(in the rows, 128 means zero)
The rows below fall into families. The same turns and mirrors carry the whole set onto itself and the rows of a family onto each other. For each named row, which other rows are in its family? Write them in the order they are listed.
These 36 rows form 6 families of 6 rows each.
z_59: [123 125 135 121 126 122 141 135 111 161 143 115 119 121 137 182 127 141
 139 152 127 177 119 105 122 111]
z_382: [134 122 129 143  83 114 130 119 133 139 137 122 137 104 133 153 146 150
  87 145  88 171 137  82 128 113]
z_446: [141 127 144 149  85 117 127 117 143 154 144 114 137  95 138 142 146 138
  99 149 100 159 130  85 126 111]
z_827: [125 118 116 119 113 117 118 120 131 146 156 123 128 112 133 189 109 147
 126 147 103 162 108 104 150 129]
z_202: [139 112 113 118 117 118 133 141 135 136 134 121 134 143 125 141 113 138
  99 132 103 132 110 109 144 127]
z_451: [126 109 126 121 112 124 139 132 140 129 132 131 141 142 128 142 115 140
  99 135 110 131 111 118 138 130]
z_31: [133 105 131 124 124 135 136 136 137 134 141 129 144 144 139 143 111 141
 103 135 106 136 106 124 129 125]
z_879: [133 110 145 146 103 112 162 114 140 144 129 132 133 132 125 133 132 126
  96 162 102 149 105  95 144 128]
z_832: [119 125 114 124 106 108 110 108 131 144 150 123 138 115 128 182 113 142
 119 146 103 162 105  97 145 122]
z_55: [138 111 125 127 121 113 146 125 144 126 139 134 140 145 137 144 108 147
 105 132 101 136 114 120 132 118]
z_888: [139 112 133 140 113 104 172 106 151 152 127 138 125 129 131 140 132 133
 102 162 100 157 110 100 134 120]
z_63: [150 134 128 139 107 127 146 151 118 147 157 112 137 105 143 156 143 137
  94 141 122 175 122 106 102 102]
z_110: [133 110 117 127 109 125 145 126 149 126 141 127 136 139 133 145 118 134
 100 128 104 130 113 109 142 129]
z_309: [127 104 121 131 111 122 142 126 134 125 135 139 127 139 135 143 112 138
 105 137 101 133 103 113 141 135]
z_762: [123 111 105 118 116 116 120 125 121 150 150 115 128 116 129 181 117 148
 114 140  93 162 112 108 153 127]
z_548: [129 124 149 126 109 109 154 137 116 161 143 112 111 123 127 177 139 136
 138 151 129 171 107 103 128 108]
z_686: [149 120 139 142  76 117 135 125 136 148 143 114 137 104 138 150 149 143
  90 151  92 165 134  84 121 110]
z_145: [148 120 126 141 106 138 139 146 114 135 156 114 131 117 139 149 141 137
 103 153 128 185 115 119 101 112]
z_628: [121 123 111 115 110 115 120 135 130 148 158 120 136 119 124 189 114 156
 122 149  99 164 114 112 139 127]
z_479: [152 123 131 149  82 124 140 125 141 151 142 122 138 104 133 151 154 136
  91 145  94 177 123  91 123 102]
z_488: [121 135 113 129 107 109 122 115 126 149 150 126 137 123 134 185 112 155
 129 141  96 162 106 114 142 129]
z_288: [119 123 139 123 122 123 144 142 106 165 143 116 112 133 127 179 127 146
 129 148 126 174 108 106 124 127]
z_586: [154 135 122 142 112 139 144 160 122 135 151 110 128 113 145 150 123 142
 102 138 116 177 117 109 108 116]
z_547: [127 114 137 133 107 119 167 109 145 148 133 137 124 127 131 128 138 120
 100 161 102 160 106  97 142 128]
z_791: [126 113 142 140 107 122 165 105 149 144 133 124 120 112 132 130 142 126
 111 156 104 154 109  97 148 121]
z_259: [126 132 143 130 118 111 157 132 111 164 145 111 123 132 134 183 134 151
 134 144 123 169 107 108 121 116]
z_498: [149 127 118 145 101 135 146 150 120 143 152 108 130 106 142 151 132 134
  98 140 123 185 121 113 103 113]
z_234: [130 107 138 137 107 110 175 116 139 164 134 141 124 123 131 133 142 125
 105 165 111 157 113 104 138 126]
z_291: [150 129 144 147  85 107 133 117 129 146 130 125 136 102 137 151 146 149
  89 145  90 177 127  96 122 111]
z_668: [118 125 151 123 121 113 140 143 116 164 150 114 114 126 129 178 130 143
 134 148 126 174 112 100 123 110]
z_251: [123 125 142 127 118 116 140 148 115 160 153 123 118 133 126 171 138 150
 131 165 135 172 114 104 118 117]
z_532: [117 119 120 112 114 109 120 130 124 147 147 123 133 116 133 176 105 157
 137 145 105 161 111 105 144 123]
z_207: [146 132 139 147  96 133 146 144 116 145 157 113 131 109 143 141 137 133
  97 139 129 178 118 113 104 114]
z_84: [131 108 141 127 110 106 162 109 148 147 126 126 123 125 132 133 129 127
 100 159 100 154 109  88 148 127]
z_282: [161 136 131 144 111 126 145 142 114 142 146 119 128 110 149 149 129 141
 100 133 123 184 119 113 105 115]
z_162: [147 122 143 140  81 118 129 121 140 150 144 121 130 100 140 149 148 137
  98 158  98 181 132  94 119 104]

Same family as z_59: z_879, z_63, z_309, z_479, z_532
Same family as z_547: z_827, z_451, z_686, z_498, z_668
Same family as z_84: z_110, z_628, z_288, z_207, z_162
Same family as z_234: z_382, z_31, z_832, z_548, z_586

